In the rows, 128 means zero.
One turn moves every row onto another: examples first, then more rows asked
zof: [154 133  92 102 125 129 165 109 138 154 128 113 148 127 161 120 104 143
 112 108 108 140 122 133  93 102 135 146 129  96]
lero: [154 111 128 111 129 139 142  94 134 137  89  88 133 120 117 145 102 188
 105 124 107 137 150 127 135 100 179 126 179 139]
Loban: [147 135  90 131 110 160 128 124 144 126  93 117 112 121 141 139 120 136
 107 130 154 125 123 122 117  95 151 139 136 125]
sasa: [157 109 142 111 132 143 128 132 126 121 125 117 107  96 121 109 124 149
 136 143 118 104 133 155 127 126 161  99 128 162]
zuz: [118 133 133 119 149 119 109 107 102 115 126 106 110 140 105 154 107 164
 127 129 100 139 129 103 132  97 140 134 142 141]
Peta: [157  70 123  94 151 137 158 100 144 118  92 114 141 120 116  99 132 160
  96 157  89 103 140 125 127 143 138 118 129 119]
nal: [163 103 136 111 144 145 138 133 124 122 133 128 122  96 120 108 135 157
 140 144 122 110 135 147 135 116 149 103 141 166]
bunef: [116 139 135 118 141 116 112 108 106 122 133 112 108 131 115 148  96 157
 116 143  93 144 136  96 126  98 152 137 143 144]
mubal: [157  75 116  95 157 126 160 116 144 122 101  97 149 133 113  98 125 149
  92 158  91  98 132 127 124 134 139 119 127 121]
Fuv: [123 104 139 102 168 122 139 105 125 127  74 119 108 123 115 108  86 159
  98 113  76 158 115 140 122  98 134 118 157 101]
pepi: [151 123 100 125 102 165 126 116 142 111  88 112 114 119 135 142 129 134
 116 123 144 139 124 121 121  91 156 146 144 110]
Kivud: [154 106 131 103 128 158 135 124 132 124 132 127 124  94 120 108 122 160
 146 140 114 104 134 158 129 116 158 101 140 162]
tum: [148 124  91 123 111 166 127 124 145 114  96 119 118 117 142 134 125 130
 127 112 146 132 121 111 108  92 145 140 140 123]
bizar: [162  78 121 105 162 135 154 105 144 120  97 112 149 115 120  98 140 159
  94 152  86 103 136 121 132 143 142 121 129 117]
faru: [163  78 125 101 155 130 150 119 154 119  94 114 145 122 122 100 142 152
  93 157  90 105 139 123 124 141 145 124 122 132]
Kudal: [107 137 132 113 138 121 110 119 104 122 126 109 111 129 115 150  96 160
 125 152  99 145 126 102 129  93 141 124 135 140]
soko: [116 108 136  99 167 127 131  99 126 130  86 122 108 140 113 110  81 160
  98 114  92 164 119 140 127  94 136 110 156 108]
gatek: [150 104  98  85 113 149 126 103 150 120 121 122  89 101 142 133  98 156
 137 115  79 134 141 137 128 121 146 162 137 124]
kuvir: [161  75 136  94 165 135 144 115 146 116 107 119 141 126 120  89 135 152
  88 157  98  98 137 127 117 132 137 126 128 126]
Latu: [150 100 140 111 138 142 129 129 118 132 118 123 121  90 127 109 126 156
 140 144 122 109 135 160 126 126 157 103 137 167]
mel: [161 132  95 105 128 132 174 104 135 143 125 127 145 129 157 100  97 141
 113 119  95 137 121 135 101  96 142 145 123  90]
gidov: [124 100 131 107 168 125 133  91 126 130  92 117 106 129 104  98  83 165
 111 110  80 162 132 134 111  99 129 118 156 103]
zadu: [115 124 131 115 146 118 114 125 107 118 133 105 110 134 108 154 100 174
 125 148  94 135 135 107 128  94 144 146 145 139]
sonab: [156 125  96  96 129 143 162 103 128 146 129 125 149 124 161 113 105 142
 101 109 112 128 113 125  90 105 140 146 132  89]
peg: [157 111 132 111 128 145 125 138 122 124 127 119 121  99 123 114 125 153
 134 133 111 101 139 152 130 125 162 104 135 172]
seku: [163 127  90 101 140 138 169 111 136 145 127 108 152 124 160 113 110 140
 111 117 100 149 121 134  92 101 137 152 136  95]
sabo: [119 127 131 112 138 111 105 121 111 114 125 115 105 124 110 155  99 160
 128 149 103 143 131  96 130  93 145 129 141 136]
Daso: [156  71 134  96 154 128 154 119 142 117 105 111 144 128 118  96 131 147
  94 161  98 105 135 117 132 138 146 115 119 121]
nit: [147 133  98 125 104 161 131 116 140 118  92 119 115 124 142 143 122 133
 119 129 157 133 131 129 118  91 142 136 143 128]
neve: [118 106 130 101 164 124 135 102 125 131  94 117 110 127 108  99  83 165
 100 110  76 165 134 145 112  95 130 122 161 106]
Kiku: [170 127  92  99 132 129 164 108 139 140 124 110 152 125 163 115 110 148
 108 120  97 141 121 132  95  99 149 150 131  87]
tedef: [157 130  95 103 132 136 167 118 135 143 128 123 143 132 169 112 100 141
 111 109 107 132 117 137  96 106 151 149 121  95]
sisug: [123 105 131 108 161 118 133  98 120 121  90 123 102 131 109 105  86 166
 106 116  82 170 128 137 123 103 134 102 158 108]
Puz: [128 105 137 101 169 126 125  97 105 119  93 119 111 140 118 104  90 165
  97 116  86 167 118 137 115  97 136 111 158 102]
kasab: [149 123  84 123 108 158 117 116 150 115  97 108 112 123 149 133 122 130
 115 130 152 130 126 119 119  97 144 135 140 119]
zazu: [122  92 104 111 126 127 138 124 132 103 122 111 159 102 121 113 126 160
 135 167 115 147 170 148 125 100 149 142 138 118]

lero turns into gatek
mubal turns into Fuv
soko turns into tedef
Now find these:
nal turns into zuz
Puz turns into sonab
Kiku turns into Peta
sisug turns into zof
kasab turns into Latu
sasa turns into Kudal
zadu turns into pepi
nit turns into peg
bizar turns into gidov

One turn moves every row onto another: examples first, then more rows asked
tumam: [123 125 109 110 145 110 126 114 142 133  88 128 127 120 142]
Guta: [116 106 131 102 124 122 131 127 111 124 169  94 175 129 122]
ruf: [121 121 114 113 147 108 127 114 144 127  89 120 125 123 142]
guzes: [120 127 145  75 117 140 127 123  99 117 167 125 159 117 114]
nipos: [130 102 149  82 117 123 121 135 104 127 160 106 167 139 112]
kur: [122 126 109 110 145 111 127 113 142 133  89 129 127 118 142]
pamuz: [124 121 140  84 134 133 134 112 113 100 175 106 147 119 109]
tef: [133 117 139  75 102 111 107 121 113 144 160 121 158 162 110]
ponu: [122 142 135  67 102 128 112 110 109 133 168 140 149 140 112]
Rumin: [148 124 140  70 103 117 103 116 111 140 163 112 153 150 110]
Velu: [136  98 140  89 128 112 122 120 121 117 167  91 152 150 106]
zalun: [123 146 127  74 116 126 120  93 122 113 178 130 133 136 107]
kuvo: [122 126 108 109 145 110 126 113 143 134  89 130 127 119 142]
zaze: [122 126 110 109 142 105 123 110 147 131  89 124 123 129 141]
fad: [122 130 108 111 145 112 126 113 145 130  91 129 124 120 141]
Dor: [105 139 123  92 118 135 132 109 109 118 177 120 163 115 123]
pof: [112 146 112  87 100 115 114  99 121 140 175 130 156 146 120]
nase: [124 125 108 112 146 109 126 115 145 131  91 125 125 122 142]
ziso: [118 128 113 110 147 114 129 111 143 124  91 125 123 117 143]
nad: [123 125 108 109 145 110 126 113 142 134  88 129 127 120 142]
Gira: [147 111 147  75 113 124 114 126 104 128 162 100 160 135 112]
Lib: [118 132 110 108 143 111 125 106 145 128  91 130 121 123 142]
vop: [123 127 108 112 147 112 127 115 145 128  91 126 125 119 142]
nutes: [124 128 108 111 145 109 125 114 147 132  90 127 124 123 141]
besip: [139 128 146  71 113 138 119 118 101 120 167 113 154 118 113]
Numul: [122 113 120  97 107 103 113 116 123 145 167 103 168 161 119]
pokod: [135 124 127  80 111 104 109 101 130 131 169 114 140 167 104]
sagud: [140 141 138  65 103 130 109 109 107 131 167 126 147 134 111]

ruf turns into ziso
ponu turns into tef
Now find these:
Dor turns into pof
besip turns into sagud
nase turns into vop
zalun turns into pokod

One turn moves every row onto another: examples first, then more rows asked
bigiz: [141 146 154 136 169 136 127 143 144  70 107 137 153 168 155  96 102 121
 116 134  98 156 132 152 183]
vigig: [137 142 154 119 116 111 103 138 127  99  78 153 147 157 148 115 116 126
  80 128  98 140 142 146 145]
Zaki: [123 155 116 126 142 104 143 136 119  92 102 149 103 157 152 130 140 111
 126 130 103 106 124 172 163]
Bipil: [125 155 116 137 151 101 148 140 118  84  99 147 109 154 160 132 144 115
 117 135 101 122 120 176 164]
kelan: [100 150 137 100 125 129 134 112 125  87 140 127 141 132 165 129 112 129
 125 132 112 161 134 103 102]
linuv: [134 152 163 135 170 137 122 141 152  72 110 129 151 172 163 107 108 118
 116 131 105 151 135 144 184]
Pidon: [ 79 119 132 127 139 120 118 117 124 113 157 147 140 132 175 119 142 120
 141 121 116 143 146 118 119]
vegap: [ 76 160 153 106 124 105 152 127 117 118 127 115 143 159 179 119 115 143
 130 134 119 116 146 117 132]
pofuz: [ 89 152 147 106 121 116 128 119 131  99 137 138 141 141 153 125 100 129
 129 133  90 165 138 105 103]
mavo: [130 137 132 118 118 101 112 145 122  89  83 149 141 148 151 118 123 110
  78 140  96 141 149 154 144]
lubo: [ 96 151 133 114 139 142 146  99 122 118 144 131 153 137 197 111 102 144
 135 127 115 149 136 109 152]
buba: [ 97 150 145 101 129 113 137 112 131  84 145 118 149 155 157 125  98 141
 128 120 100 156 135 114 103]
sir: [ 80 178 130 112 135 126 166 137 108 122 126 138 122 147 169 104 118 133
 127 131 122 107 131 126 141]
zikon: [137 136 144 128 118 109 108 142 117  94  86 148 154 158 153 117 119 118
  76 130  99 146 144 161 153]
Fafut: [ 95 126 136 126 151 134 133 124 115 100 161 160 154 139 152  95 139 117
 125 107 134 134 131 120 112]
boged: [137 139 139 124 120 105 109 146 118  93  80 142 139 154 149 115 117 124
  78 136  97 146 137 160 148]
zusiv: [131 154 152 132 160 136 131 147 150  72  98 139 157 160 161  97  95 118
 115 139  92 157 138 141 183]
lofi: [118 111 134 162 155 109 146 141 130  91 122 173 169 145 143 100 124 112
 130 117 101 158  99 146 162]
Fitud: [120 115 143 161 147 105 144 134 123 109 115 179 159 150 140 106 135 122
 131 109 109 140  93 147 158]
Sinu: [121 119 139 164 141 103 151 139 116 101 118 174 167 154 140 108 127 115
 122 115 102 151  96 160 162]
Zuser: [ 88 128 135 117 137 131 135 117 120  97 155 135 146 129 172 122 138 118
 143 124 132 145 133 109 113]
ked: [ 85 120 134 118 142 113 129 115 119  97 161 127 147 149 173 121 141 128
 140 111 127 127 145 126 115]
Sed: [132 155 159 143 168 138 133 150 146  65 106 139 154 166 155 104 110 118
 124 132 100 154 130 153 180]
katu: [110 114 147 163 141 106 141 145 122 104 126 162 170 159 138 108 122 112
 127 111 109 151  92 148 163]
lafu: [119 112 142 164 152 109 142 148 120  99 117 166 162 152 141 100 129 118
 128 117 110 150  95 156 165]
Mek: [132 135 137 123 112 103 100 136 118 100  90 140 141 157 153 126 115 123
  74 125  99 144 135 157 148]
Lolu: [ 83 161 137 104 120 121 160 116 107 124 134 128 141 141 184 119 113 131
 134 143 122 126 140 112 140]
sol: [111 159 133  98 127 125 130 117 118  92 134 147 137 141 144 111 106 130
  95 120 107 149 136 117  92]
fupib: [ 95 153 132 121 156 131 140  96 137 118 147 140 138 144 193 115 103 148
 141 128  94 156 137 112 150]
Per: [102 168 129 118 159 157 136 117 131 110 134 138 142 145 190  90  97 156
 121 113 111 144 135 119 156]
Zerem: [126 147 119 137 151  94 154 140 112  93 102 146 112 158 151 123 141 111
 119 140 105 116 115 176 166]
zutu: [ 76 163 151 108 131 112 149 123 120 124 133 133 130 150 178 118 120 121
 138 150 110 121 156 114 140]
sinap: [ 93 144 134 123 152 122 143 101 131 113 144 124 152 151 198 114 108 166
 137 110 109 146 129 118 145]
gol: [114 144 106 140 151  94 156 139 117  97 104 155 115 146 163 122 142 111
 123 138 103 117 119 168 172]
gali: [134 153 155 136 165 146 127 141 152  71 112 142 151 168 150 100 100 121
 135 123  95 149 128 146 182]
Ful: [119 154 120 135 154  91 156 132 120  93 109 141 105 161 156 137 140 115
 122 135 105 118 106 167 164]

ked turns into vegap
Fafut turns into sir
Now find these:
fupib turns into Pidon
Fitud turns into Zaki
Sed turns into Sinu
kelan turns into lubo
gol turns into mavo
bigiz turns into lafu
linuv turns into katu

One turn moves every row onto another: examples first, then more rows asked
tuli: [139 149 138 144 130 150 113 106 130  94 107 121 144 131 161 100 100 124
 145 111 152 143]
Pofa: [121 128 153 165 128 165 116 109 122 125 142 129 137 123 155 108  91 144
 126 110 161 147]
timeg: [124 165 131 173 131 120  83 105 127 105  99 115 128 118 148 115 116 130
 129 111 145 128]
Pafab: [165 129 142 159 139 115 109 153 162 101 109 116 132 131 111 127 108 119
 129 100 116 135]
pidod: [118 139 154 133 141 129 128 127 132 133 119 102 135 156 129 150 107 103
 109 112 134 165]
Futo: [104 113 116 134 153 107 123 134 115 135 129 112 117 119 144 136 132 152
 121 145 139 148]
bip: [152 134 159 140 112 115 143 159 138 118 126 143 103  80 115 137 100 145
 145 111 142 143]
Darud: [151 138 135 151 126 125 105 158 157 140 124 127 116 142  84 146 102 125
 123 103 152 127]
fuz: [125 129 134 113 140 104 154 124 138 145 128 102 118 100 139 110 114 124
 124  97 175 136]
Naza: [145 128  84 133 137 121 131 150 154 138 119 125 127 155 131 122 112 136
 119  96 166 134]
Foram: [148 108 154 153 123 133 111 159 147 143 144 133 127  89 156 123 121 129
 113 111 163 167]
fofi: [136 133 120 176 118 133 103 126 107 134 134 155 132 111 163 118  77 134
 114  96 159 133]
Bopu: [ 97 148 151 126 123 119 140 160 135 121 127 124  81 110 146 123  96 101
 120  91 162 141]
bazo: [127 128 122 117 135 104 102 150 116 119 126 119 136 139 127 167 102 110
 127 133 135 160]
fepir: [137 151 109 165 122 124  90 108 140 135 125 128 138  85 162 131 100 132
 122 104 142 125]
nitur: [110 121 147 139 122 110 100 157 167 102 150 116  97 144 167 136 106 129
 126 119 125 155]
vabo: [139 165 118 109 134 110 115 118 134 106 119 132 117 118 142 161 113 150
 133 102 130 123]
zofiz: [127 135 146 141 139 129 123 176 116 126 135 124 134 133 153  97  92 103
 153 125 173 145]
koseb: [134 115 131 146 129  87 120 151 147 111 123 131  94 150 166  92 110 140
 120 108 148 121]
finag: [140 141 134 147 120 114  95 137 133 130 114 150 101 116 137 149 124 134
  81  77 162 139]
Vup: [102 139 122 141  89 130 132 156 157 134 152 128 102 109 140 122  91 119
 120  93 150 116]
keko: [115 127 152 144  88 113 135 145 125 112 144 137 114 148 167 141  94 139
 125 122 128 161]
bil: [110 162 148 146 146 123 109 140 141 111 143 105 114 150 133 121 104 150
 159 127 141 115]
zirep: [119 134 131 153 121 106 118 159 114 112 118 123 117  70 103 131 108 124
 132 108 136 126]
dema: [146 124 141 168 121  90 131 144 121 120 123 125 113 123 119 120 123 178
 136 109 162 155]

dema turns into Futo
bip turns into bazo
Now find these:
vabo turns into zofiz
fofi turns into timeg
pidod turns into Vup

One turn moves every row onto another: examples first, then more rows asked
nuka: [150 125 113 157 107 146 145 140  98 112 121 128 117  84  87 136 138 127
 171 101 114 109 113 107 101 141 160 118 145 115 108 146]
dilo: [132 185 143 128 111 122 139 146  70 134 116 154 123 134 141 121 126 147
 146 116 131 135  90 125 111 120 127 118 177 125 133 123]
lif: [145 139 143 124 106 120 186 173 105 142 104 130 149  96 125 124 154 118
 116 126 102 122  77 124  98 126 130 118 154 129 146 136]
tilig: [147 168 129 166  82 110 120 122  89 131 118 162 118 123 127 148 146 155
 142 101 124 132 106 111 122 101 113 127 142 122 156 116]
fov: [141 150 130 167  99 120 135 100 106 167 131 147 152 101 104 130 128 145
 165 132 124 150  93 125 151 149 146 146 140 108 150 105]
fefup: [105  91 133 163  99 123 163 136  90 120 113 134 135 100 115 131 136 126
 149 116 145 144 116 135 114 104 193 136 170 106 143 126]
rusul: [142 127 136 119  84 132 167 152 108 129  96 112 141  95 136 122 128 136
 132 117 145 142  95 126 111  99 132 117 175 114 189 145]
dulo: [146 184 139 145 101 116 135 128  88 120 119 155 123 132 140 128 122 152
 126 127 137 136 100 107 128 100 109 131 155 106 153 134]
dun: [140 138  95 150 134 152 132 124 117 113 118  97 141 101  95 148 123 122
 140 123 111 118 131 123 125  92 141 137 156  93 129 158]
papek: [128 121 111 167 129 127 161 124 130 115 112 139 135 118 100 134 141  82
 106 137 153 138  92 121 106 142 146 113 158 102 136 115]
Kined: [155 137 137 127  86 144 125  95 116 140  99 133 130 146 117 125 134 146
 161 133 153 129  88 133 120 134 145 133 131  88 154 119]
fid: [119 110 127 126 121 141 176 139 139 134 122 133 156 100 104 114 136  99
 141 141 138 121  87 130 156  93 136 125 163  99 146 122]
mure: [138 178 138 151 100 121 124 131 107 144 122 157 134 127 119 148 163 132
 137 102  88 138  90 119 129 110 108 120 157 132 147 113]
mela: [114 116 104 143 106 144 153 121 137 135 121 113 139  96  92 116 143 138
 116 113 131 124 147 132 119  99 154 140 142  91 150 111]
bagol: [152 135 128 139 137 151 167 145 145 135 130 112 123 100 103 144 123 110
 154 130 116 115  86 114 136 111 133 118 138 117 121 158]
Reg: [143 134 132 162 127 131 141 144  98 110 105 168 156 141  99 154 132 109
 125 140 126 106 113 107 145 124 167 126 176  78 152 138]
Bugik: [150 138 112 185 143 134 140 139 104 123 116 114 134 104  93 150 107  91
 156 119 133 130  91 118 121 138 149 110 163 127 126 139]
Sugil: [135 119 133 157 104 153 139 136 113 117 107  99 122  97 103 139 115 135
 176  97 127 135 108 125 136  99 179 126 160 122 143 162]
Sene: [144 136 148 135 121 115 155 128 104 146 138 133 147 160 124 123 132 151
 140 146 115 136 112 123 113 155 152 146 137 102 128 128]
kuriz: [163 123 131 121 102 156 145 134 141 150 123 152 111 114 103 119 115 121
 146 108 132 123 120 153 156 129 141 107 176 110 163 126]
pup: [140 108 139 155  94 142 163 139 104 130 116 151 129  88  88 107 144  97
 141 109 119 106  93 138 104 137 169 120 141 114 125  96]
nuda: [145 148 100 150  92 119 140 137 114 116 112 129 156  91 115 151 136 106
  88 129 106 117  97 126 112 104 123 136 166 110 177 126]
tarom: [134 127 103 148 123 131 149 134 108 157  96 151 137 117 105 164 170 150
 142 113 153 119 138 115 121 119 150 110 151  76 131 134]
fati: [125 142 125 151 131 128 147 145  94 146 100 173 126 108  89 128 108 127
 159 129 127 117 112 160 149 114 179 146 169 128 157 128]
lis: [152 126 128 142  88 120 114 104 107 142 136 139 157 143 130 154 136 114
 140 130 100 125  93 156 149 123 153 140 161  99 129 115]
diz: [139 143 116 172  99 106 159 143  83 136 100 137 132  74 120 141 117 121
 125 122 141 147  89 133  93 123 142 131 165 134 181 122]
Zak: [118 137 100 119 105 112 123 117 105 131 111 146 157 139 106 123 162 149
 167 127 130 136 101 137 138 155 150 135 167 120 120 129]
risup: [128 132  96 127  78 115 148 161  97 131 104 132 154  82 106 138 165 143
 129  98 110 103 111 122  98 116 140 124 163 130 154 121]
sepa: [159 140 149 154 116 149 165 127 124 158 106 157 110  97 105 128 161 129
 120 109 104 150 123 137 121 150 157 115 146  90 125 139]
Ziruv: [127 172 141 117  97 133 126 145  94 142 127 140 137 137 134 132 148 148
 148  96  98 133 104 125 126 106 122 115 186 126 144 118]

fid turns into papek
bagol turns into Bugik
Now find these:
tilig turns into Ziruv
Kined turns into lis
fati turns into tarom
lif turns into diz

